Each path below is one point turned by a fixed rotation once a step. After each direction that follows a path, write how fast that rotation turns it, in deg/step (0 if it stays still).
Each turn is a multiple of 5 degrees from 10 to 175, or 0.
Each row of a path follows its step; steps can be skipped.
Rotation 1:
step 1: [ -2   4 -12  16 -21 -14 -15  -6   6  12  -3   9 -11   5  -3  -3   2   2
  -8  -1  -8  -5   3  -8   2  11  22 -16 -11   1   4   8   2   7 -14   1
  -2  -7   0  -5   0  -5  12 -11   5 -14  -8 -12   6   1 -17  19  16  17
  -2   5   2  -3   4   4 -12   2  -6  10  -9  -1   8  15 -11]
step 5: [ -7   9  -5   9 -12   9   6   3  12 -11  -5  10   9  14   1   5   1   5
   3  -5   4  23  12  -5  -4  -5  16  -7 -17   8   3  -4   4  -3  -5  -6
  16  -6   5 -10  -3  -3   8   1  -2   3  -3   3 -10  -4  -2  25  -9   6
  -2 -14  11 -13  -3   2 -10   0 -17   5 -17  -2  17  16 -13]
step 12: [ -7   0  -7  21   2   2  12  -4   9  -4  -1  -6   5   5   5   4 -11   9
  14  -4  -6  -9  17 -14  -5  -9  -3  -6  -1 -12 -19  -1   3   0  -1  -1
   4 -14  18 -10  -1   4   4   2  11  12   7   2   0  -8 -19   6   8  25
  11 -23  10  11   9  -3 -14   0 -11  -6  -6  -4   7   0  -1]
step 17: [-23   7  -9   6  -7   8  16 -11   9  10   9 -10   0  10  13 -10  -6  16
   6  -4  -3   4  11 -15   5 -15  -5  -2   0   6 -11   0  14   5  -3   0
   5  -7  17  -1  -5   0  -4   5  -7  -2   6  11 -13  -3   8   9  -4  16
  13   1  10   2   0  -6 -25 -13   1  -7  13   0   9  11  -6]
step 21: [-11  16 -11   5  -9 -12   6   2 -11  -4  11  -3 -16   1   7  -9  -5  13
  -9   7  -7 -17  11 -27 -13  -6 -12  10  -2   1  -7  -8   1 -14  -5  12
  15   0  13 -11  -2   4  -1   3  12 -12  -6 -14  -1 -13   0  -5  -1   9
   8   4   2  -2   3 -13  -8  -2   7   4  -4 -10  12   3 -15]
step 22: [ -9   5  -7  10  -9   1  17  -6   7   5  17   2 -14   7   2 -15  -6   5
 -22   1  11  -5   2   5   6  -7  -6  -2  -8 -17 -21  -4  -3  -1  -9  -9
   0 -19  15  -2   7 -16   0 -11  -6 -10   0 -10 -18  -2   6  10  -3   6
  14  10  -6   3   7  -3  -9  -7  -5  -9   9   4   5   4 -17]
step 26: [-15   0  -6  -4 -20  -9   0  -4  14 -10  21   6  -1 -11   9 -17  -5   5
  -5   8   3 -12  18   1   7  -4   3  -9 -15  10  -5  -2   1  -3  -8   5
  11   6  13 -20  -5 -10   1 -10  18  -3 -18   0  -4  -5   9  -6  -3   6
   5   6  -4  -8 -13 -16  -7  -1  -1  -9  -3 -14   6   7 -10]
step 34: [  7   4 -12  13 -21   4  -8   2   7   7 -11   8   7   3   0 -13   4   4
  -7   8   7  -7   9   1  -2   0  15  -6 -14   0   1 -13   7   6   3   2
  -2  -3  15  -2   6  -5  12  -2   3  -6 -19 -23   0  -1 -14   2   8   9
  12  20  -7   0   2  -1 -16  10   5  -4   6 -14  18  -3 -19]
step 35: [-20  11  -3  10  -6   9  18  -5   9  -9   1  25  -4  -1   7   7  -2  -3
 -12  -1 -10  -2  18   8  -4   2  11 -28  -6   7  11  10   3   0   3  -7
  12 -11  19  -9  12  -1   8  -9  -4   0  -9 -12   1   0 -18   5  -8  -7
   7   7   5   5   4   0   3   3  -4  -7  -4  -3   6  11  -5]
Directions:
[-1  1 -1  0  2  1 -4  2  1  0 -2 -4  0  0 -2 -1  3 -5 -1 -1  1  3  1  2
 -2 -2  3 -2  2  1  3 -2  6  0 -2  1  4  1 -1 -1  1  0  6 -2 -2  1  3 -2
 -2  0 -4  1  4 -1  0 -5 -1  1  0  1 -1 -2 -1 -1  1 -2 -3  1  1] : 10
[ 1  4 -3  0  3  2  0  0 -3 -2  2  0  2  1  1  1  3  3 -2 -2  1  4  0 -1
  1  6 -3 -2  1  1  0  1  4 -4  1 -1  3  0  1  2  0 -3  0  3  1 -2 -3  0
 -1 -2  0  2 -2 -5  1  2 -2  2  2 -3  2  3 -4  3 -1  0 -4 -1 -3] : 135
[-2  0  2  5  1  3 -2 -3  2  4 -3 -3  3  0 -2  0  0  0  1 -1  5  1  0 -5
  3 -2 -1 -2 -3 -1 -2 -2 -2 -1  2 -2 -3  5  3 -2 -1 -1 -2  0  2  0  1 -1
 -2  0  1  0  2 -3  2 -3 -2  3  3  1  0  1  3  0  3  0  0 -2 -4] : 145
[ 2  4  0  2 -3 -4 -2  1  1  4  2 -2  2  3  2  0  0  3  0 -1 -2 -1  1 -4
  0  0  0  0 -1 -1  2  2  1  1  0  1  2 -1 -2  1 -3  3 -1  2 -4 -1  0  2
  0 -4  2 -1  3 -1  0 -5  6  0  2  2  1 -1  1  5 -2  3 -1  0 -3] : 90
[-3  5  3 -1  3 -2 -1  0 -1  1 -4  4 -3 -1  1 -1 -2 -3 -1 -2  0 -1 -1 -2
  0  0 -3 -3 -3  4 -3  1 -4  1 -3 -3  1  1 -2 -2 -1  0  2  4  0 -1 -1  0
  1  2  1 -1  3 -1 -3  0 -3 -2 -2 -1  0  0  2  3 -2 -2 -2  3  3] : 145
Rotation 2:
step 2: [  5 -14 -15 -13  -3  -9   3   4   2   0  12   0  -9 -10   2   0  -1   1
  12  -5   3  20  -4   8 -19   7   5   5  10   1   9 -15  -5  -2 -11 -14
   8   1  11   6   2 -13  -2 -20  -4  -7   2 -13  -3 -11  -4   7  22   4
  -2   8   5  -2 -19  -2   8  10  13  -5  -6  -6   7 -12  -9]
step 4: [-16   1   8  -4  -9   3   9  12  -8  10   7  -6   7  18  -7  -1  -1  -7
  -1  -3   2   2  -9   8  16 -12  -6   9  15   9   0  20 -10  -5  -3  -7
 -15  -3  -6  -7 -14   5  18   4  -8  -4   0  -8  14  -6 -18  -7   9  -4
 -18  -4   4  -2  -5   8  15 -13   4  -4  -2  -6   0  12   5]
step 9: [-16  -7   2  -6   2  16   3  -2  -1  19  10  12  15   6   9   1  -3  12
 -18 -10   7  -6  11 -13  -2  -1  12   6  12   2  -6   3  -4  -6   9   4
   1  -9  -5   6  -7  -3  17  -7   0   2   0 -12  10 -15  10   6   2  20
   1  -2  -3  -5  -1   3  -5  12   4  20   0   2  -8  23  -3]
step 10: [ -3  16  -3 -23   5  -1  -3   9  17  -9   9   1  -3   5   1  -3   1  -9
 -12 -14  -1  18  -5   4  -7   1   2  -3  21   7 -15  10  -6  -8  10 -10
 -14 -22   5   6   3  -8   1   8 -17  -2  -2 -13   7   6 -11 -11   5   0
   6  -8   3  11  -8 -12   4  -9  -7   2   3  -2  10   8  -1]
step 13: [ -1 -15 -11 -18  -7  -3  -3  -4  -3  -8  10  -9   4 -22   3   9  -1  -7
   2   1   8   9 -18 -22  -7 -10   5   2  22  -8   9   2  -5 -13 -10  -3
  10   3  -4  -4 -13   6   6  -5   2 -12  12   3  14   2  15   5   5  12
  -5  -5   1   3  -3  -1   8   5   7  13   7   4  18   6   4]
step 14: [  3   1   6 -12  -7  17   1   3  -5  -5   4  -2   6   1  -3 -12   3 -12
  -3  -1 -10   0   4  21  -2  13   1  11   2  15 -20 -10  -6   0  -4   8
   9  -1   3 -11  -8   3  -7   5 -11   0  17 -23   5  -8   5   9   3  12
  -1 -10  -3   1   3  -9  14   6  16  14  -8  -8  15   2 -14]
step 26: [ -5 -18  15  10  -1  10   5   2  -2  19  -3   0  11   9   4  -9   3   9
 -13 -18  20   2  -5  -1   4   6  -1   3  10  11 -10   9  -2 -10   8   1
 -10  -3 -11  17  -3   8  -2  17   0  11   3 -24  -6 -11   3   2  14  10
 -14  -1  -8   7   0  -1 -10  -6  11  11   1  -5  -3  -1   0]
step 28: [  2   6  -7 -11   3  -5  -9   6  11 -11  13  13   9  -1   2   7   8  -5
  -4 -11 -10  -1  15  -6 -27 -10   2   4   3 -19  17   0 -16   1   4 -18
  -5   2 -11  -2   6  10   0  11   0  10   5  -6   5  -1  15 -12  -8  10
  -2  -1   1   3   7 -11  -1   2   8  -3   0 -10  23  13  -3]
step 32: [  2 -15  -6  -9  -9   8   1  -7  10   2   6   3   9  17   1   5  16   4
 -14  -1  -5   3   3  16  -5   3   4  -6   5  -5   0   7 -13  -6  15   4
   1 -15   5   6 -17   9   0   2  -5  21   4  -9   7   0 -13  13  13   8
 -15   5   7   4   4  -8   8   6  -8  12  14   0  20  10  13]
Directions:
[-1  3 -2  0 -2  5 -2 -3  4 -5  1 -1  0  5 -3  4  2 -3 -2  1 -4  1 -3  3
 -3  1 -2  2  0  0 -3  1 -1  0 -1  2  0  3  1 -1 -4  1 -1  2  0  5  0  2
 -1  0  3 -2 -2 -1  0  2  3  3 -3 -2  1 -2  2  0  0 -1 -1  0  0] : 100
[ 0  6  1 -2 -2 -1  3  0 -4 -1  3 -1 -5  1  0  0 -5 -1  5 -1  2  3  0  1
  0  1  1  0  0  1 -1 -1  0  3  0  1  0  0  0 -1  0 -3  1  0 -3  3  1 -4
  2  0  1 -2  0 -1  0 -1  0 -1 -7  3  2  1  0 -3  2 -1 -1 -2  3] : 175
[-2  1  1 -1  2  2 -1 -5  0  2 -2  4  1  3 -3  0  0  2  2  1  5 -1  0 -4
 -2  0 -3 -1  0  0  5 -4 -2 -2  6 -2  3  0 -2  0 -1  3  1  0  4  3  3 -3
  0  2  5 -1  1  1 -1 -1  0  2  0  1  2  1  1  0  1  2  0 -2  3] : 170
[-1  2  1  1  0  2 -1  3  0 -2 -2  2 -4  3  1  3  1  6  1 -6  2 -2  2 -1
  1 -5  0  1  5  3  1  3 -2 -2 -1  0 -1 -1 -2  1  3 -3 -1  0  2  1  0  1
 -1 -1  2  1  1 -3  0  1  0  0 -1 -1 -1 -2  4 -1  2  0 -2  3 -6] : 20
[-4  3 -2 -1  4 -1  0  1  0  1  2 -2  4  4 -2  1  1  0 -2  2 -3  3  0  1
  2 -1  0 -1  4 -2  1 -3 -1  1  2  1  1 -2 -3  2  3  0 -2  1 -4 -2 -2 -2
  0 -2  5  1  0 -1  2  0  1 -5  4  3 -2 -3 -2 -6 -2 -2 -1  1  1] : 60
[-4  3  0  1 -1  3 -1  1  1  2 -2 -2 -1  0 -1 -5 -3 -1  0  3  1  0  0 -1
 -2 -1 -2  1 -1  2 -3 -2 -3 -3  0  1 -5  1  1 -3  0 -1  0 -2  2 -4  5 -1
  1  0  1  0 -1  0  0  1 -3 -1 -1 -3  2 -2 -4  0 -2 -1 -3  8 -1] : 70
[ 2 -2 -2 -2 -1  5 -1  1  2  2 -2 -5  1  2  2 -2 -4  0  1 -2 -1  0  0 -3
  0  2 -2 -2 -1 -2  4  1 -4  0 -5  0  4 -3  3  1 -2 -1 -2  0 -1 -2  2  1
  3 -1  2  1 -1 -1  2 -1 -1 -3  0  2  0 -1  4  3 -1  0 -3 -5 -2] : 65
